In the rows, zero is written as 128.
Rotation paths and how fast each direction turns (degrees each step):
Each turn is a multiple of 5 degrees from 10 to 175, or 0.
Each row of a path follows its step; steps can be skipped.
Rotation 1:
step 0: [128 127 128 129 135 127 132 121 128 130 129 145 127 126 127 124 124 124
 126 132 121 131 131 123 137 134 130 128 131 127 129 128 128 122 136 128
 128 110 133 129 126 120 124 118 126 128 129 133 128 129]
step 1: [133 124 128 125 124 126 137 127 127 134 135 128 137 133 125 123 122 128
 124 133 132 124 130 131 135 127 131 131 125 129 121 127 126 134 129 134
 134 130 135 137 126 114 131 126 136 142 125 127 125 125]
step 2: [122 130 123 133 123 121 124 134 134 130 126 119 129 127 120 123 126 125
 123 138 140 125 124 132 126 134 130 131 126 141 127 136 123 124 134 131
 123 127 120 131 130 122 129 133 127 127 124 119 131 128]
step 3: [131 125 127 127 136 130 131 132 135 126 136 129 122 132 119 127 127 124
 130 126 131 125 123 138 131 128 126 125 129 126 123 128 128 110 134 129
 129 120 126 123 129 131 117 122 120 121 124 127 127 130]
step 4: [129 128 128 128 131 132 137 126 118 130 129 127 127 140 129 118 124 138
 124 121 125 124 134 133 125 127 120 132 127 125 128 131 130 130 136 119
 133 129 133 125 128 117 119 121 126 130 127 130 131 127]
step 6: [120 124 126 126 129 128 129 131 137 122 135 132 128 134 128 137 126 108
 125 125 132 124 122 125 130 135 129 133 130 133 125 120 133 122 135 134
 126 126 129 128 124 122 126 126 132 133 125 126 121 126]
step 7: [126 131 120 125 126 131 131 129 131 136 136 122 126 126 122 125 134 125
 121 125 132 121 128 137 132 136 123 129 128 128 133 129 122 131 130 128
 127 132 137 128 127 118 116 125 137 120 124 136 130 131]
step 8: [128 127 127 122 134 132 127 139 134 130 119 128 133 128 122 117 128 131
 126 126 131 130 124 134 120 129 121 121 127 132 123 143 129 132 126 127
 140 122 129 129 133 130 123 131 130 129 121 126 126 132]
step 9: [120 127 122 133 141 130 129 127 135 126 122 139 128 131 130 128 117 126
 127 118 126 127 129 128 130 130 127 139 133 127 117 130 130 128 133 124
 126 125 121 131 137 126 125 126 119 129 128 125 126 131]
step 10: [129 125 120 125 131 134 137 118 125 133 137 130 124 135 124 134 124 124
 128 123 133 123 125 126 132 128 125 132 116 118 132 127 121 135 135 127
 126 121 127 137 129 121 133 128 130 130 129 133 128 130]
Speeds:
[129 127 129 124 127 130 132 126 128 129 125 127 125 127 127 128 130 128
 128 129 127 129 129 127 128 127 127 127 127 130 127 128 125 128 127 127
 129 131 130 129 128 127 126 126 127 131 128 129 129 128]	110
[128 128 129 127 131 127 128 130 128 130 130 126 126 127 130 126 127 125
 130 130 127 131 125 128 128 127 127 128 128 128 130 128 127 128 129 127
 130 131 129 127 127 128 128 125 129 124 128 126 130 131]	85
[128 129 129 126 128 131 128 126 126 130 127 126 131 128 130 125 128 128
 127 130 128 127 125 130 125 126 131 128 129 128 128 129 129 130 127 128
 128 128 129 128 129 126 128 129 128 127 128 127 126 125]	110
Rotation 2:
step 0: [126 137 127 129 116 128 128 128 135 126 127 132 129 127 137 124 137 125
 125 123 136 127 120 128 134 129 133 116 124 128 131 137 127 133 119 115
 128 127 136 118 136 132 128 120 123 129 127 123 127 129]
step 1: [132 118 134 130 140 127 129 119 124 135 125 131 128 133 140 129 120 130
 117 132 131 135 131 128 124 134 126 123 128 126 122 124 133 125 129 125
 135 123 132 122 121 133 127 125 136 131 134 138 130 135]
step 2: [131 129 125 138 131 128 114 133 118 119 129 130 121 124 123 122 120 127
 129 115 126 135 120 125 127 128 123 124 120 119 125 125 128 129 127 129
 127 132 137 136 131 125 124 127 123 126 124 120 130 125]
step 3: [129 128 122 129 127 118 130 132 138 129 124 132 128 122 121 121 120 123
 138 129 128 121 133 127 129 137 131 123 136 124 124 121 133 134 129 133
 125 129 117 121 123 130 126 125 124 135 126 141 124 137]
step 4: [126 123 125 128 128 136 128 132 126 130 129 139 127 139 125 125 135 132
 126 131 126 131 128 124 122 126 117 136 117 127 125 126 127 130 123 140
 117 128 116 128 125 128 131 135 127 130 135 124 135 120]
step 6: [125 124 139 136 123 141 125 122 131 132 131 133 126 130 134 131 139 131
 121 121 130 124 134 123 129 133 132 131 137 133 133 126 137 126 137 125
 134 130 122 124 135 137 128 130 127 127 133 132 135 131]
step 7: [118 128 130 127 130 120 113 127 117 125 126 127 130 129 137 130 119 139
 125 139 122 123 122 129 127 121 125 128 127 120 135 132 128 126 131 117
 131 122 127 133 128 122 128 121 128 127 129 125 129 123]
step 8: [140 124 132 130 125 127 130 137 130 123 127 124 119 116 119 132 120 129
 131 118 123 127 133 128 122 126 136 126 124 131 127 134 129 125 137 133
 137 118 126 130 130 133 137 126 130 129 121 135 127 131]
step 9: [124 130 128 126 130 135 122 122 134 130 126 133 129 129 115 129 124 121
 141 133 119 132 126 126 137 119 129 139 128 124 132 132 135 129 119 127
 124 127 126 133 125 129 122 131 128 129 140 133 123 126]
step 10: [130 134 133 109 130 126 143 132 124 130 128 123 131 127 125 135 127 124
 129 130 129 122 128 127 119 127 124 129 122 133 125 127 128 123 126 135
 123 127 121 131 132 114 122 127 123 123 122 127 133 131]
Speeds:
[131 131 127 130 126 125 129 130 128 128 130 129 128 127 125 129 128 128
 126 126 128 128 126 129 128 128 130 128 131 129 129 128 125 126 128 129
 130 129 129 127 130 129 126 127 127 129 129 129 128 126]	130
Rotation 3:
step 0: [124 119 127 131 123 126 123 130 130 135 137 134 124 131 135 126 133 115
 123 125 128 130 125 138 126 131 128 124 120 124 133 130 134 134 124 127
 139 129 126 126 141 125 133 121 124 117 136 125 122 121]
step 1: [117 129 123 133 132 126 125 120 130 135 127 122 118 132 129 122 122 127
 127 129 131 123 130 124 120 132 140 124 123 127 138 127 130 123 128 128
 129 117 117 123 130 124 132 124 120 114 125 125 122 132]
step 2: [125 130 125 139 134 125 120 127 121 129 123 130 124 132 129 133 132 114
 126 123 136 130 141 132 124 130 132 133 124 128 123 130 132 132 124 113
 124 116 120 124 130 133 128 124 122 129 122 126 130 136]
step 3: [122 131 126 131 114 121 124 129 137 130 129 140 121 120 128 128 134 121
 132 120 138 130 136 134 126 129 124 124 128 130 132 126 126 130 132 121
 130 120 121 123 132 131 132 138 120 126 136 130 131 121]
step 4: [124 130 125 134 123 131 119 110 133 134 136 119 124 116 130 127 132 121
 126 121 125 116 138 121 131 133 128 125 133 127 131 124 127 130 121 129
 122 124 123 123 124 123 133 130 125 127 130 134 126 125]
step 5: [134 134 125 131 133 134 125 123 119 130 131 124 127 117 141 133 133 122
 126 125 131 120 120 134 127 130 130 120 133 121 125 132 133 134 129 118
 131 120 127 122 133 136 127 131 117 132 126 137 130 132]
step 6: [121 136 127 122 124 129 124 137 130 138 132 126 120 129 135 123 128 123
 125 124 125 133 123 139 129 126 128 119 128 124 118 120 123 129 128 130
 123 125 123 111 130 132 128 130 120 123 136 139 131 124]
step 8: [123 125 133 125 128 131 119 132 118 126 128 121 119 127 142 130 130 123
 126 130 143 128 122 132 117 128 131 133 128 125 136 130 130 130 117 127
 135 122 122 123 133 127 132 127 123 129 131 126 117 129]
step 9: [118 136 127 131 128 125 119 129 128 138 133 126 112 135 119 131 127 127
 123 123 131 127 130 140 125 122 122 129 120 128 133 125 136 123 122 128
 131 118 130 125 130 134 137 124 122 124 128 131 124 131]
step 10: [129 132 125 129 132 126 123 124 129 132 132 138 121 128 128 126 135 120
 121 117 132 129 132 129 135 139 130 126 126 133 128 127 131 125 124 123
 125 118 117 139 135 118 133 121 117 127 131 125 124 128]
Speeds:
[127 130 125 129 130 130 131 126 129 128 129 131 126 125 127 127 129 127
 130 126 129 127 128 127 129 128 128 129 129 128 127 127 127 130 128 126
 128 127 128 129 125 127 129 131 130 130 128 129 131 127]	45
[126 129 129 129 127 124 127 129 125 128 126 126 130 127 128 128 126 130
 131 127 131 130 131 129 126 127 129 132 128 128 128 126 126 129 126 128
 129 127 128 128 128 126 126 130 129 128 129 128 130 127]	70
[129 128 127 130 129 125 126 129 127 126 127 129 126 127 125 128 129 128
 129 128 128 125 131 126 129 129 127 127 127 130 127 128 131 129 130 129
 128 128 126 128 126 130 126 129 125 129 131 126 126 128]	45
Rotation 4:
step 1: [127 128 122 130 125 123 130 130 132 131 131 126 138 130 143 128 121 123
 124 122 132 124 119 128 138 132 137 118 127 126 119 134 128 132 137 126
 123 131 137 132 129 127 130 126 126 122 129 136 126 129]
step 2: [120 117 130 126 129 124 128 126 135 134 134 126 131 123 140 127 132 131
 122 121 130 133 128 131 140 120 133 129 123 127 130 121 132 129 124 135
 129 130 130 133 134 128 128 122 127 121 131 135 139 120]
step 3: [122 126 135 135 129 133 128 129 131 125 131 129 133 123 127 126 131 116
 125 124 126 125 134 131 133 133 131 131 121 133 134 129 120 123 127 135
 133 141 122 135 135 130 128 128 134 120 121 141 127 125]
step 4: [126 124 132 129 135 124 130 128 133 132 131 132 135 128 126 133 125 117
 118 141 121 123 122 139 134 129 125 125 130 126 125 127 125 132 122 132
 130 140 129 128 132 122 134 127 121 127 118 130 122 135]
step 5: [122 128 125 126 127 130 130 129 131 138 136 116 132 129 134 128 118 120
 117 123 127 126 120 132 134 122 130 133 135 118 126 132 120 126 136 136
 132 130 131 127 121 123 130 124 130 131 128 129 121 129]
step 6: [114 129 121 126 128 132 124 135 126 135 130 123 128 130 137 118 134 123
 128 119 126 127 127 136 144 123 125 126 132 128 134 129 135 129 125 130
 131 127 125 123 132 127 132 119 133 127 128 135 132 134]
step 7: [122 124 120 134 135 132 132 131 134 127 125 119 132 130 135 135 123 122
 134 126 125 134 139 130 130 135 127 125 128 136 131 133 126 127 121 132
 133 135 131 131 135 126 133 124 129 130 130 145 131 133]
step 8: [121 120 126 133 135 127 136 121 131 127 130 118 125 129 130 131 131 119
 133 142 122 136 121 136 133 129 129 120 131 127 125 130 132 129 132 135
 130 133 124 134 129 131 131 126 122 123 126 132 121 120]
step 9: [121 127 136 126 118 125 128 127 133 137 132 119 134 125 133 126 124 123
 127 131 127 125 126 134 126 127 133 128 137 133 122 135 137 123 134 144
 129 135 126 120 125 128 128 130 130 125 128 132 126 122]
step 10: [111 133 137 133 133 137 121 127 130 131 126 124 132 129 140 123 132 125
 125 122 122 125 125 128 136 128 124 133 131 134 126 127 134 133 128 131
 126 134 136 120 126 131 126 131 120 130 121 131 129 129]
Speeds:
[129 129 128 128 131 127 131 130 128 126 127 128 126 127 126 128 130 128
 130 127 130 127 129 128 128 127 124 128 127 129 129 130 126 130 129 129
 129 131 128 129 127 128 129 129 125 128 125 130 131 129]	95
Rotation 5:
step 0: [136 120 139 129 134 130 131 126 125 135 130 130 132 129 122 129 138 123
 122 120 129 134 135 139 131 128 124 122 127 122 133 129 124 125 126 113
 124 123 126 131 129 119 124 130 129 131 130 131 131 126]
step 1: [125 125 125 136 127 128 126 135 124 140 131 117 127 132 127 127 133 125
 123 127 125 129 121 136 136 136 118 128 122 117 124 120 136 129 126 122
 126 134 122 126 127 129 126 118 131 125 131 132 128 124]
step 2: [122 130 128 130 127 123 121 122 122 134 137 122 138 130 120 137 137 124
 128 116 129 124 122 126 134 125 133 132 123 125 133 129 126 123 123 132
 116 136 120 127 125 126 126 129 131 129 136 124 126 125]
step 3: [125 123 136 129 127 136 126 124 130 126 143 127 131 136 140 127 138 130
 129 120 125 136 127 130 125 134 127 132 137 120 133 127 128 134 121 129
 119 129 121 128 127 126 129 130 124 132 126 129 132 122]
step 4: [131 124 129 133 132 133 127 122 120 131 139 117 128 126 130 129 132 123
 132 125 114 122 123 133 123 129 122 126 127 125 126 121 134 136 124 125
 125 132 135 130 128 125 134 137 138 132 128 128 123 132]
step 5: [126 125 133 140 132 131 116 126 134 126 129 134 135 125 122 129 140 122
 135 127 123 126 125 137 130 131 126 132 118 126 136 125 136 130 131 132
 128 127 120 128 131 125 129 135 126 130 126 125 130 138]
step 6: [121 125 131 135 135 126 124 127 132 128 136 126 130 120 128 128 141 124
 130 132 133 126 123 135 125 120 120 128 135 126 130 128 125 138 128 125
 133 139 122 131 131 139 128 130 126 132 127 133 134 118]
step 7: [127 124 126 128 124 133 119 119 121 132 125 132 130 122 133 131 133 128
 132 123 129 123 118 137 125 131 121 133 130 134 123 140 127 139 127 135
 125 133 128 123 133 129 140 126 129 126 137 129 123 126]
step 8: [133 134 140 125 139 131 119 116 125 123 130 133 132 126 130 134 133 127
 139 126 128 133 132 136 132 120 126 134 125 124 129 134 127 133 128 126
 127 123 129 126 128 125 127 123 136 125 123 137 130 127]
step 10: [134 136 135 130 136 129 125 126 117 132 130 131 125 122 121 129 131 123
 124 123 129 129 114 129 141 131 123 125 121 139 132 130 123 127 129 128
 126 127 118 126 126 135 135 129 131 128 127 127 124 126]
Speeds:
[125 128 130 127 127 128 129 130 129 128 129 127 129 130 127 128 130 127
 128 128 126 126 130 127 125 133 128 130 129 128 129 125 128 128 128 130
 126 130 128 128 128 130 128 131 131 129 127 127 128 129]	35
[125 127 127 129 126 130 128 125 127 130 128 128 127 128 130 127 128 125
 127 129 130 128 128 126 128 126 129 129 129 130 130 129 126 126 126 132
 129 130 125 130 128 128 128 127 128 127 127 130 126 126]	85
[128 126 127 128 126 128 126 130 125 127 127 128 128 126 126 129 127 126
 127 125 127 128 129 125 130 128 130 130 125 130 128 130 127 129 129 128
 127 129 129 127 129 127 131 131 127 127 129 129 128 130]	135
Rotation 6:
step 0: [125 136 136 130 124 135 120 127 136 131 128 129 122 119 134 129 124 132
 132 129 130 121 126 124 134 126 129 130 141 129 130 131 123 128 130 130
 123 133 135 128 121 133 129 122 127 129 135 128 140 129]
step 1: [126 133 126 128 119 126 125 124 129 125 133 121 121 128 120 127 131 137
 125 120 129 126 140 130 128 132 123 126 131 131 130 127 138 133 123 135
 122 139 131 136 131 133 124 130 130 129 127 132 134 134]
step 3: [128 134 133 137 128 125 130 129 131 122 122 126 128 130 131 131 122 123
 127 127 127 129 125 119 122 119 119 121 128 130 131 131 124 131 125 125
 125 126 139 123 127 128 126 140 119 119 128 129 129 121]
step 4: [127 137 128 128 126 128 123 124 131 125 130 133 124 124 126 131 120 123
 133 128 128 122 124 129 132 130 120 128 131 115 128 132 126 128 136 134
 122 133 139 129 130 123 134 126 130 127 137 138 136 125]
step 5: [126 129 127 120 124 128 121 123 137 122 133 128 126 127 117 138 123 139
 129 128 124 128 126 130 131 130 128 125 127 128 125 125 133 128 127 135
 132 144 125 134 134 126 119 133 128 126 124 128 130 126]
step 6: [126 128 126 127 130 116 122 131 131 127 134 126 135 134 123 127 127 130
 135 124 126 135 121 119 125 131 131 130 126 125 117 124 126 136 123 126
 128 127 128 129 131 134 133 131 120 124 118 127 138 136]
step 7: [127 128 129 136 122 127 125 135 124 124 121 121 128 130 129 130 122 129
 135 129 117 124 129 125 128 117 127 125 126 131 119 129 126 125 129 130
 124 117 138 125 130 123 125 129 124 119 125 123 136 123]
step 8: [127 127 128 139 125 132 125 120 130 125 130 127 131 127 117 135 128 127
 132 129 127 126 130 130 129 127 129 139 123 121 133 136 129 127 135 137
 122 127 136 121 130 119 130 131 133 130 127 136 135 128]
step 9: [125 130 129 128 132 126 130 128 129 115 140 128 128 121 121 138 129 127
 132 129 130 120 117 130 131 131 129 128 122 129 130 124 131 129 127 130
 125 136 124 133 130 120 119 128 129 131 116 123 128 129]
step 10: [126 129 120 133 133 120 121 131 135 134 129 129 131 129 132 129 130 123
 132 133 129 127 126 118 134 131 132 135 128 135 126 120 127 132 120 122
 126 133 125 130 127 122 130 135 124 120 121 125 138 128]
Speeds:
[127 130 127 130 128 127 132 129 128 129 132 130 126 128 127 126 128 126
 130 128 127 129 127 128 130 128 127 128 125 127 126 130 130 129 128 127
 128 126 129 129 129 130 130 129 128 131 130 130 127 132]	155
[133 127 126 128 126 129 126 127 127 130 128 126 127 129 130 128 127 127
 128 129 130 125 126 128 129 129 125 128 129 130 127 129 129 129 129 127
 130 125 130 127 127 129 127 130 129 128 130 128 131 127]	100
